Turns, then the turns between two rows, first turn first; the first pair answered:
turn Q_38:
[ -5 -30 -18 -19   9   1   6 -14  28 -25  -4   6  10 -21  -5  -8 -30 -29
  16] => [ -3  -6   9  29  11   2 -25 -17 -14   9   8   1  18 -42 -17  14  24 -14
  22]
[  4 -29  -8  13  -5   3   0   1   6  11  -6  13   2 -11 -16  -8  16  -2
   4] => [  9 -31  -8  16  -1   4   3   6   4  11  -2  16  -5  -8  -8 -15   5   1
  -3]
[ -5 -10  13   9  -1   8 -12  -7   2 -14  -7   0  -4 -11 -22   6  -1 -12
  10] => [  1 -11  16  19   6  11 -10  -1  -7 -11   1   9 -10 -10  -8  -3 -15 -10
   2]
turn Q_479:
[ -3  -5   0  13   1  10  -4   8  -6  -7  -1   2   0  -5 -13  -2  -5 -11
   0] => [-3 12 -6  6 -3 -3  6  9 -4  4 -1 -4 -2 14 -8  1 11 -4 -2]
[  3  -3  -3 -15   2 -11 -21  -2   9  -6  -4  -7   4   0 -15  -6  12   9
  15] => [  2  -6  -5 -20   2  -9 -18  -2  12  -9  -3  -6   3   1 -13 -10   7  10
  14]
[ -3  -8   5  22  24 -15  -3   5 -10  21   1  19   0  -4  20  -5  -4  -3
 -19] => [ -4  -1  -1  10  21 -22  10   7  -5  22   0  16  -4  11  25  -4  -3   2
 -20]
[  8  15 -15  -3  -2  -9  12   4  -2  18   7  -3   0  24   6  11  14  14
 -12] => [ 10 -22  -9   0   8  15  -4   7   1 -11   7   9   0  -6   4  -4 -32  -4
 -12]
turn Q_758:
[  6  -1  11  18   4   6 -16  10 -12   3   5  -2  -6  -5  15  -6   1   3
 -11] => [  5   7   9  13  -1  -2 -11  11 -13  10   5  -4  -5   3  14  -1  14   8
 -10]
[  7  -6   5   2   0  -3  -5  -6   8   0   2   8  -9   6   6 -16 -34 -19
  -2] => [  4  14   2  -5  -7 -20   8  -8  11  15   1   0 -11  26   9  -9 -11 -10
  -5]
[ -6 -13  -5 -18 -26  -8  -7   1  26 -17  -4 -12   2   3   0  13  -8 -18
   9] => [ -1 -16  -4 -15 -20  -3  -3   5  23 -17   1  -2  -5   3  12   5 -24 -18
   2]
[  4  -4   4  11   2  35 -15   8  10 -12   5 -12 -12 -35 -12   4  -6 -10
  21] => [ 17   5   2  10   8  28   8  22   8  -1  22  -2 -27 -12  18 -14 -25   1
  -1]
turn Q_224:
[-11 -15   6  -6 -10 -12 -18  -2 -12  -6 -13  -4   0  -2  -6  15 -21  -7
   5] => [ -6  -5   3 -10  -9 -19  -3   5 -12   2  -6   2  -7  16  10   7 -27  -2
  -6]
[ -7  14 -24  -6 -12   6  15  -7  10  -1 -14  -3   2  22  -3   3  11   3
   4] => [  2  22  -5  25  -1  12   0   0 -15  16   1   5  -2  13   5   2  19  11
  -3]
[ 1 28  9  6  7 -4  8  2 -2 21 28 10 -5  6 24 11 29 19 -4] => [-18   4   6  -3  -4   4 -12 -13  15  -1   6  -4  14 -20 -13  25  37  -1
  23]
Pairs:
Between the rows of a pair lie two turns.
[  6 -14  -3  -9   1   4  -9  -3  11 -13  -8   5  -8  -4  -4   5 -14  -7
   6] => [ 10  11  -4  -5  -2 -10   3   1   2   8  -2   3 -13  17   8  10   9   8
  -1]  Q_224 Q_758
[  3 -16 -12 -20  -2  -3  -3 -20  25 -19 -12  -9   7   6  -8   5   4 -16
   6] => [ 16 -22  -7 -13   9   1   0 -10  18 -20   0   5  -3   8  14 -11 -23 -13
 -11]  Q_38 Q_38
[-15   9  -1  -3 -14  -8   1 -12  12   9 -11 -10   6  -5 -20  24  28   7
  16] => [-14  -5 -14 -26 -13  -8  18 -10  33  -7 -15  -4  -1   7  -8   8  -6  -2
   8]  Q_38 Q_38
[-13  10  10   4   4  -6 -14  -5 -17  11  -2 -12  -3  -3 -12  19  23  -1
  14] => [-19   0  -7 -21  -3  -9  -1  -8   5  -6 -13 -14  -1   6 -15  16   8  -9
  17]  Q_38 Q_38
[  3  -9  17   2   2  15  -8   6  17  -2   9   7  -1  -2  -2   2 -17 -11
   9] => [  0   1  19   8  -4  12 -13   3  12   6   5   0   3  -2 -12  12   5  -6
  16]  Q_479 Q_758
[ 11   1  -2  -8  -1  -1   6 -10  21 -24  12 -12  -9 -13  10   2 -20 -14
  -8] => [  8  16  -5 -15  -6 -13  16  -9  21 -15  11 -17 -10   2  15   7  -2  -6
  -9]  Q_479 Q_479
[  8   8  19  24   7   3  -8  10 -22  15   9  13  -1  -9   6  -1   9   5
 -14] => [ -9  18  -4 -12  -9 -17  12   0   4  10 -11  -5   4  12  -8  11  31   4
   1]  Q_479 Q_758
[ -6 -18  -2 -11   5   9  -1  -2  11 -16   0   0   3  -6  -5  -6 -25 -10
  -1] => [  3 -15   9   5   8  11  -6   2  -5  -7  11   5  -2 -10   4 -11 -26  -4
  -9]  Q_38 Q_38
[-10   5  -1 -18  -7  -4   3  -9   9 -10 -30 -17 -22   7 -15  19  31 -13
   9] => [-11   2   6  -4  -4   3 -12  -9   0  -9 -28 -16 -20  -4 -21  24  37 -15
  14]  Q_479 Q_479
[  3  -2   8  18  10  12 -12   5  -8   0   0  -8   2 -20   0   4   0  -4
   6] => [10 13  0  7  8 -2 11  9 -4  9  7 -6 -9  6 20 -1 -1  7 -7]  Q_758 Q_479
[ -1   0  15  23  18  -1  -2   0 -15   1   9  27   6   4   3 -13 -32   9
 -12] => [-14  20  12  21   1 -16  -4 -13 -15  14  -5   8  17   9 -20  13  19  16
   7]  Q_479 Q_758
[ -2  21   3  20  11  -1 -11   0 -10  19  12  -4 -11  -2   7   3   3  14
 -18] => [-18  12 -14 -12  -3  -8  -3 -14  18  -2 -12 -18  -2   1 -17  12   8   1
   0]  Q_758 Q_224
[ -2   7  -3  11  10   4  -3   8 -16  -1   5  -8  -7   0  10 -11 -23  -6
 -16] => [-13  10 -16 -12  -1  -7   8   1   4  -6  -7 -18  -4  14   2  -5 -13  -9
  -6]  Q_479 Q_38
[  6  -3  -8   0  -8  -4   4  -6  11 -27 -14  -9  16  12 -28   4  -9  -2
  10] => [ 15 -13   3  18   3   8  -6   0  -5 -25  -3   4  10   1 -16  -5 -27  -4
   1]  Q_479 Q_758
[-13  -3  12  -7   8 -10  -9  -2   6   1  -6  21  14  -9 -28 -19 -19 -11
  -1] => [-12   6   3 -18   5 -20   7   1  12   6  -5  18   9  11 -19 -19 -17  -5
  -6]  Q_38 Q_224
[ 30   9  12  18   7  16  -7   4 -27  15  12   8 -18   6  17   1  -2  11
 -20] => [ 23   7 -12 -23  -5   5  21   2   5   1  -2   1 -20  31  20  -3 -15   5
 -20]  Q_224 Q_224
[-17  12  -2  -4 -20  -3 -19   8   5 -11 -14  -7   9  -5 -12   1  11   0
  24] => [-13   0   5   8 -13   7 -31  12  -2 -14 -12   2  10 -20  -7  -2  -3  -3
  18]  Q_758 Q_38
[ 20  16  -4 -25  19  27  26   7  22 -21 -14 -23  -3 -12   0  -5   0  -9
   0] => [ 25  19  12   6  28  37   4  10  -2  -8  -5 -20  -2 -32  -5  -1  12  -4
   1]  Q_38 Q_758
[  6 -14   2   9  -2  20 -14  -4  -3  -3  -5   3 -11   1   1 -17 -15  -7
   1] => [ 10  -3   5  13  -1  17 -10   0 -12   6   1   4 -15   9   7 -17  -9   2
  -3]  Q_758 Q_479
[  4  -6   9  19  -2   7 -16  -1   1  12  -9   3  -4 -17 -13   9  15   3
   8] => [ 10  11  -3   4  -5  -8  11   6   3  25  -3   6 -16  14   8   2  13  11
  -7]  Q_758 Q_479
[ -7   4  11  15  -1   7 -24  -7  -8   4  -6 -10  15 -24 -27  21  25  -2
  17] => [ 11  27  -2   0   2 -14  23  12  -6  18  12   7 -13  26  23  -6  -4  16
 -17]  Q_38 Q_758
[-18  10   4 -18  11  -9   7 -22  -7  -5  -3   0  12   2 -24  33  37  -1
  17] => [ -8 -16  -9 -36  21   0  23 -11  11 -32   0  17  -3   7  -2   6 -26 -13
  -1]  Q_479 Q_758
[ -9  -8  -2 -26  -2 -17   7  -3  25  -7  -2  -6   2  21   5  -6 -13  -7
  -7] => [-16 -20   6 -10  -2  -6 -18 -11  17 -12  -8 -10  11  -7 -15   5  -1 -14
  10]  Q_224 Q_224
[  0   2  19  20   1  10 -20 -11 -20  10  -7   6   7 -11 -17  17  28   4
   5] => [  9  17  17  20   3   1  -4  -1 -26  22   4  13  -4  11   5   9  25  15
  -9]  Q_224 Q_38
[ -7   4   5  -9  -2 -15   2   6   4  -1  -6  -4  -8  13   0   3  -6   0
  -8] => [-10   1  13   2  -1  -9 -12   0  -3  -2  -7  -4  -2  -1 -14  10   5  -3
   0]  Q_38 Q_758
[ -2  21  16  20  -1   1 -17  15 -30  20  16   1   0   6  -6  14  14  10
  -4] => [ -2  26  -4  -7  -7 -11  13  19 -10  17  13   3  -9  37   9   4   0  12
 -14]  Q_224 Q_224
[ 17  -3 -11   7 -14 -13  17   3  13  16 -32  -9  -2   9   4   4  11  -5
  -8] => [ 22  -7 -11   9 -11 -10  20   8  12  17 -28  -6  -6   9  11  -4   1  -7
 -13]  Q_38 Q_38
[  3   6 -11 -25   0  -6  20  -5  11   1  12   4 -12  11  15  -6 -37   9
 -11] => [-17  -1 -10 -26 -10  -2  -4 -24  16  -6 -10 -14   9 -12 -24  15  -4   1
  17]  Q_758 Q_758
[  2  12  -6  -4  -4 -15  10  -5  11  13   5 -16   0  30  -3   6   1   6
  -3] => [ -5   4   2   8  -5  -6 -11 -11   4   9  -1 -21  12   8 -21  14  12   1
   8]  Q_38 Q_758
[ -9   2   0   6  -2   5  -6  -6   2   4  -7  -7   7  -7 -14  11  22  -2
   7] => [-13  -3  -7  -7  -4   3   0  -5  13  -3 -13  -8   5  -3 -16   8  12  -4
   8]  Q_224 Q_758
[  3   9  29  36   3   9 -33  -5 -27  12   7  -5   8 -29 -15  11  25   2
  12] => [  4 -25  19  20  11  23 -28  -6  -6 -19   2   4   5 -41  -9  -8 -29 -16
   5]  Q_479 Q_479
[ -9 -12 -15 -17   9   3  31  -9  14 -24  -4  -8 -11   5  -2  -6  -1  -1
  -9] => [-14 -21  -2   4  11  13   6 -14   4 -25  -7 -12  -2 -20 -20   1   9  -4
   1]  Q_224 Q_224
[ -4  11 -11 -10 -15 -16   9  -1  12   5 -13 -15  -3  17   3   5  20   2
  11] => [-10  -1  -7  -8 -14  -7  -7  -5  13  -3 -19 -18   5  -1 -12   8  19  -6
  19]  Q_758 Q_479
[-18  -6  -7 -24   0  15 -21 -24   6  16 -13   4   6  14 -29 -10 -11 -10
   5] => [-14   1   1  -7   1  16 -31 -24  -8  27  -6   4   9   8 -30  -5   3  -4
   6]  Q_758 Q_38
[ -5   1  20  -7  -5  -2 -30  -8  -5  -9 -15  -4  10 -17 -20  -1  33  -7
  25] => [ -7 -11   4 -34  -7  -3 -14  -8  15 -26 -22  -1   6  -7 -18 -11   6 -16
  25]  Q_38 Q_38
[-15   9 -13  -3  -5  -4   1  -5   6  -4 -21 -12   8  -4 -18  18  25  -4
  19] => [ -6  14   2  24   4  -1 -11   1 -17  12  -7  -4   3  -9 -11  17  31   3
  12]  Q_224 Q_224
[ -4   8  11  13  11  -1 -16 -11 -13  -6  20  17  -9  -8  16   3 -10  -1
 -14] => [-12  15  12  13   5  -6 -21 -17 -13  -3  13   8   0 -12   1  16  15   0
  -2]  Q_38 Q_38
[ 20   3  12  22  14   4  -2  21 -19   7  15  11  -9   9  28 -15 -14   4
 -14] => [ 16 -16   4   5  15  11   1  18  -3 -15   4  11  -7   0  22 -20 -39  -8
 -12]  Q_224 Q_758
[-11 -20  28   1  13   9 -33   9   7 -12  -9  22  26 -18 -35  -6 -10   0
  14] => [  2  22  33  15  16 -11 -12  23 -14  28  14  29  11  18  -1 -10  10  26
  -9]  Q_758 Q_479
[  6 -10  16  31   3  10 -38 -10 -26   6  10   3   6 -28 -22   9   4   1
   6] => [  7 -32   1   7   7  17 -23  -7  -2 -19   5  10   2 -24 -14  -8 -41 -14
  -1]  Q_479 Q_479
[  3  -1   3   9   6   6  -2   2  -9   5  11   6  -2  -2  10  -9 -12   2
 -13] => [ -1   4   7  14   4   4 -11  -3 -14  11   6  -2   4  -8  -2   3  10   5
  -3]  Q_38 Q_38
[ -1 -24  12  32   7  23 -28  -1  -5  -1   3   7   5 -40 -14   6   1 -11
  -1] => [  9 -21  -9  -2   8   9  15  10  20  -8   7  16 -12  -1  18 -18 -41  -8
 -21]  Q_38 Q_224
[  5   3  16  -9  11   5  16   7 -12   8  23   7 -16 -11  23 -20 -10 -13
 -18] => [ -2  18   2 -28  -1  -9  30   4   0  13  13  -4 -13   9  18 -12   7  -9
 -13]  Q_758 Q_38
[ 15  11  17  14  12  11 -16  22 -13  11  13  17 -14 -15  14 -16 -30  -2
  -4] => [-10  15  10  -2  -7   2 -27   1   3   4 -14 -10   8 -23 -28  15  19  -8
  27]  Q_758 Q_224
[ -1 -11   1   8  11 -17  14   3   8   7  19  34   0  -3  24  -4 -22  -1
 -12] => [-19  -5  -1   4  -4 -23  -2 -13  13   9   0  10  21 -13 -13  25  24  -4
  15]  Q_758 Q_758
[ -2   5   6  22  -1   4   0  11 -17   9  18   9 -22  -9  14  -9 -16  11
   2] => [ -9   6 -13 -12 -12  -8  22   6  10   0   5   3 -23  14  12  -9 -20   8
   8]  Q_758 Q_38
[ -5 -17  23  26 -11  17  -7  -2  -8   6  26  -9 -14  13   4  -8  13  11
  -4] => [ -5 -24  25  27 -11  21 -14  -3  -7   2  23 -10 -12   7   0  -8  11   6
   0]  Q_224 Q_38
[-14  -1  -4  14  -2  11 -14   3 -13   5  -6   3   4 -16 -15   0  11 -11
   5] => [-13 -12  -9   3  -1  12  -9   6  -3  -5  -9   8   2 -15 -12  -8 -10 -17
   3]  Q_479 Q_479
[-10 -13  15  -8   6  18 -20  -1   8  -2 -12 -14  -6 -25  18 -15   1  13
 -20] => [ -4  -8  12  -9   8  16 -15   4   5   3  -9 -11 -10 -15  25 -19  -2  18
 -25]  Q_224 Q_224
[ -1  13  -3  -2  10  -5   9  11  -3  19  16  12  -2   2  41   0  10   9
 -36] => [ -8  20  -7  -7   5 -11  10   7  -1  21  14   5   3   4  33  10  29  11
 -29]  Q_479 Q_758
[  0 -13  13  11   2   9 -15  -8  -5 -10  -3   1   6 -22 -16   3  -4 -10
   8] => [ -7  -7  -4 -16  -9  -3   3  -9  15 -15 -14  -8   6  -4 -17   8   3 -12
  15]  Q_758 Q_38
[ -8   1  24  32   4  12 -22   6 -34  12   4  -8   3 -19  -9  15  12   2
   8] => [-11  28   2   0 -10 -16  16   5 -14  22   2 -16  -5  25   4  16  30  16
   2]  Q_479 Q_38
[  7   5   4  16  10  -9  -8   1 -17  19  16   2   0   8  10   2   7  16
  -9] => [  4   4 -14 -13   4 -17  12  -1   5   8   4   0  -3  24  13   0  -4  12
  -8]  Q_224 Q_224
[  4  17  20  17   2  -5 -18   5 -19  11  12   0  -4   2  -2   8  16   5
  -5] => [  7  -1  22  19   7   8 -25   5 -14  -6  11   5  -4 -13  -3  -1  -8  -7
  -4]  Q_479 Q_479
[ -2 -19   9 -22   3   7  -9 -11  18  -5   8   5  -1  -9 -26  11  -9  -4
   3] => [  8 -16  20  -3  13  11 -10  -1   2   6  23  17  -9  -8  -8   2 -21   2
 -12]  Q_758 Q_224
[ 12  -9  -6 -13  15  -1  22   0  16  -1  -3   1  -8  14  10  -2 -18  -6
   2] => [10 12 -5 -9 11 -9 23 -1  7 15 -2 -4 -7 23 11  6  7  2  3]  Q_479 Q_479
[  9  19  31  11  18  -2 -19 -18   6  19  14   8 -19 -34 -21 -19  29 -12
 -18] => [ 14  25  29  11  19  -4 -12 -13   5  24  21  13 -26 -24  -9 -25  24  -5
 -26]  Q_758 Q_758
[  9  12   2 -20   4  -1  20  -8 -19  20   0  10 -13   2   0   9  21  18
   9] => [  8 -16  10 -11  12  20  -3 -11 -19   1  -5  14  -6 -30 -15   7   0   2
  18]  Q_224 Q_758
[ -8   5  10 -13   6  12  -4  -6  -2  12  -6 -13  -3   7 -10   6  25  17
   9] => [  3   6  10 -12  12  11   6   4  -7  12   3  -1 -14  15  10  -6   4  23
  -7]  Q_224 Q_38
[  0   9   8   5  15  -1  -2   0 -15  15  19   1   8  -6   5  -8  17  16
   5] => [ -6 -18   0 -13  13   7  -1  -6   8 -13   8   2  12 -19  -4 -14 -12  -2
  11]  Q_224 Q_758
[  6  10   6   9   3  -5   9   6 -12  24  16  10 -15  20  27 -13  -2  11
 -15] => [  0  19   2   3  -4 -13   9   2  -6  29   9   1 -11  26  17  -2  22  12
  -9]  Q_479 Q_758
[ -1 -30  15  23   6  24 -36  -7 -13 -16  -8  -5  12 -44 -19   7 -12  -4
  11] => [-13 -18  -4  -7 -11   7 -22 -20   9 -20 -24 -23  20 -24 -36  22  19  -4
  25]  Q_479 Q_758
[-15   7 -13   1   7  -8  -1   5   9  -9  -4 -17   1   1   3  15  22 -12
   2] => [ -5   3 -15   0  13  -4  11  14   8 -10   5  -4  -8   9  22  -1  -4 -13
 -13]  Q_758 Q_224
[  3 -18  -6  27  12   8   5  -2   0  -6   7 -20  19 -24 -10  12  -1  -4
 -11] => [  1 -22 -10  19   9   5   7  -4   6 -12   3 -23  20 -24 -13  12   1  -8
  -7]  Q_38 Q_38
[-21  13 -15  -3 -15 -22  -2  11   2   3  16   8   5  -6  10   8 -17  10
 -12] => [-22  16 -10   5 -16 -21 -11   7  -3   6  14   5  10 -13   1  16  -3   9
  -6]  Q_38 Q_224
[  5 -13   7   8   1   6 -12   7   5 -10  -3   2  -5 -17   5  -1 -22 -14
  -4] => [ 10   2  14  18   5   1 -12  12  -9   6   7   4  -9  -9  16   0  -8  -3
 -11]  Q_758 Q_479
[  4  22 -29   3   9 -12  16 -21   8  -3  -3  -1   2  26   7  -3   7  -1
 -16] => [  3  25 -17  21  11  -6   1 -23  -7   9   2  -5   7  13   0   6  27   2
 -12]  Q_479 Q_479
[ 17  14  17   1 -12   5  10   6 -22  24  18   8  10  32   5 -15  11  -3
  -9] => [ 18   5  25  14  -6  16  -2   4 -30  18  19  11  14  17   1 -13   9  -7
  -7]  Q_479 Q_479
[-21  36  11  12  10 -15 -12 -23   8  -1 -25 -23   5  14 -19  -3   3   9
  -1] => [-21  27  18  22  14  -5 -23 -23   4  -6 -25 -18   8   0 -23  -6  -6   4
   1]  Q_479 Q_479
[-10   1 -19 -15 -11   2   3  -9  16 -28 -11  -9   9  -2 -18   3  15 -11
  10] => [-12   6 -17  -9 -14  -1   2 -11  11 -19 -12 -11  11  -2 -20   7  24  -9
  13]  Q_479 Q_479
[  2  -6   4   9   6  12  -9   0  -4   1   0  -1   0 -10  -8  -3  -5  -4
   1] => [ 4  8 -2  0  1 -2 10  3 -1 10  3  1 -5 13  3 -5  3  7 -5]  Q_479 Q_38
[ 11   2   4  14  13   6  -7   9 -21  -9  19  17  -2  -3  27 -12 -19   1
 -14] => [  0  18 -20 -22  -4 -15  21   2   7  -9   5   2  -3  26  20  -4  -1   4
  -6]  Q_758 Q_38
[-12 -19 -11   0   9   6  -8   7  14 -13 -16   7  12 -21  -7   4 -29  -4
   8] => [ -7  20 -20  -6   0 -17  18  13   8  16  -9   4   1  20  13  11   2  19
  -4]  Q_224 Q_758
[  7  -3   8 -15  -3  -5  13   9  -9  -2   9  -4 -10  12   8 -16  -3  18
  -5] => [  2 -22  10 -13   0   7   3   6  -6 -16   3  -7  -6  -8   0 -15 -15   6
   3]  Q_224 Q_38
[  2   6  -5   7   2 -12  -3  -2  -5   2  -1   5   8   9  -9  10  21   3
  11] => [ 11   7  -4  12   7 -11   6   7  -9   4  10  14   1  16   8  -1   1   7
   0]  Q_224 Q_38
[ 9 -8  0 22 33 -1  6  5 -1  1 18 -9 23 11 -1 21 15  8 10] => [  5 -16 -13   0  30  -4  16   2  19 -13   8  -9  24  17  -3  17   1   3
  14]  Q_758 Q_224
[ -5  -9  -8 -13  -1  -9   0  -3  12  10 -22 -10   0   7 -13   1   5   5
   3] => [  3  -6  -8 -14   2 -11   8   3   8  15 -15  -5  -5  16   0  -8  -2   8
  -8]  Q_224 Q_38
[  1  22   9  20  22  -2 -13   6 -40  27  11  12 -14   2   5   3  25  19
 -20] => [-18  21  -5  -3   5  -9 -13  -9 -19  17 -10  -6  -1   3 -26  21  53  10
   4]  Q_38 Q_38
[-14 -10   4   2  -6 -17  -7  -2   3  -5 -12  -7   6 -14 -16  -6   6  19
   6] => [-13 -13   3   1  -5 -15  -4  -1   7  -9 -14  -4   6 -16 -14 -11  -2  18
   6]  Q_479 Q_479
[-17 -18 -17 -23 -12   8   5  -5  34 -17  -7 -10   9   9  -7   3 -10   1
  14] => [-21  -8 -18 -22 -17   3   7  -7  28  -7  -8 -15  12  13 -12  12  10   5
  20]  Q_38 Q_224
[ 18  -2 -12  -9 -15  14  34  -7 -11  -3  18   1   3  22  28 -27  -9  -8
 -15] => [ 11  16  -4   2 -23   5  21 -15 -23  19  15 -13  14  19  10  -5  40   1
  -4]  Q_38 Q_224
[ 25  11   4  21  15   2   2   8 -14  28  10  13   1  13  19 -25 -17  28
 -26] => [ 13 -16 -17 -16   9   8  12   0  23 -10 -10   8   5  11   5 -30 -49   7
 -15]  Q_758 Q_479
[  4  -2   8   8  14   8   7  15  -1  -4  17  19  -9   5  30 -18 -36  -2
  -7] => [  0 -16   8   6  14  14  -3  10   3 -17  10  17  -3  -9  17 -16 -42 -13
   0]  Q_758 Q_479
[ 13   5  -7  -5  11  -1  17   4  -1  -6  15  15 -15  18  13 -14 -15  -4
 -18] => [ 12  17  -4  -2   6  -9  17   2  -6   9  17  11 -15  25  13  -5   5   3
 -17]  Q_479 Q_479
[  7  -2  -2   8   3   7  -5   1  13 -15   3   4  -6 -20   3   5 -19   2
 -36] => [ -1   1  -4   5  -5   4 -16  -9  16 -13  -5  -8   2 -26 -18  21   5   1
 -22]  Q_224 Q_38
[ -9   6 -28 -18 -21 -23  22  -4  20  -1 -16 -21  -3  16  -8   5  16   3
  20] => [  3  -3 -29 -18 -12 -16  32   7  18  -5  -4  -5 -14  21  16 -15 -21   4
   0]  Q_38 Q_38
[  8  22  12   8 -27  -6  -8  -5   0  -4  -2   0   2  23  17   7  15 -15
 -11] => [  9   8  19  19 -22   3 -24  -6  -5 -10  -2   0   6   1   8   7  11 -21
  -6]  Q_38 Q_224
[ -6  14 -18 -26  -8 -19  27   2  18  -4  -7  -5  -2  30   5   2  15   7
   1] => [ -8 -24   7  10   7  17 -22  -3  -1 -23  -8   4  11 -31 -17   3  -6 -13
  13]  Q_479 Q_38
[ -7 -24   1   5  10  19 -23 -19  -4 -20   9  -3  16 -22 -19  -8 -13  -5
   1] => [-16  -5 -16 -22  -6  -1  -1 -27  16 -15  -4 -17  19   6 -27   5  14  -2
   9]  Q_758 Q_38
[  2  -8  24  34  15   7 -21   8 -28  -1   8  14  -6 -17   9  -3  13  -4
  -3] => [ -7  17  -6 -12  -5 -25  22   6   1   3  -8   1 -12  32  14   5  36   3
  -2]  Q_479 Q_38
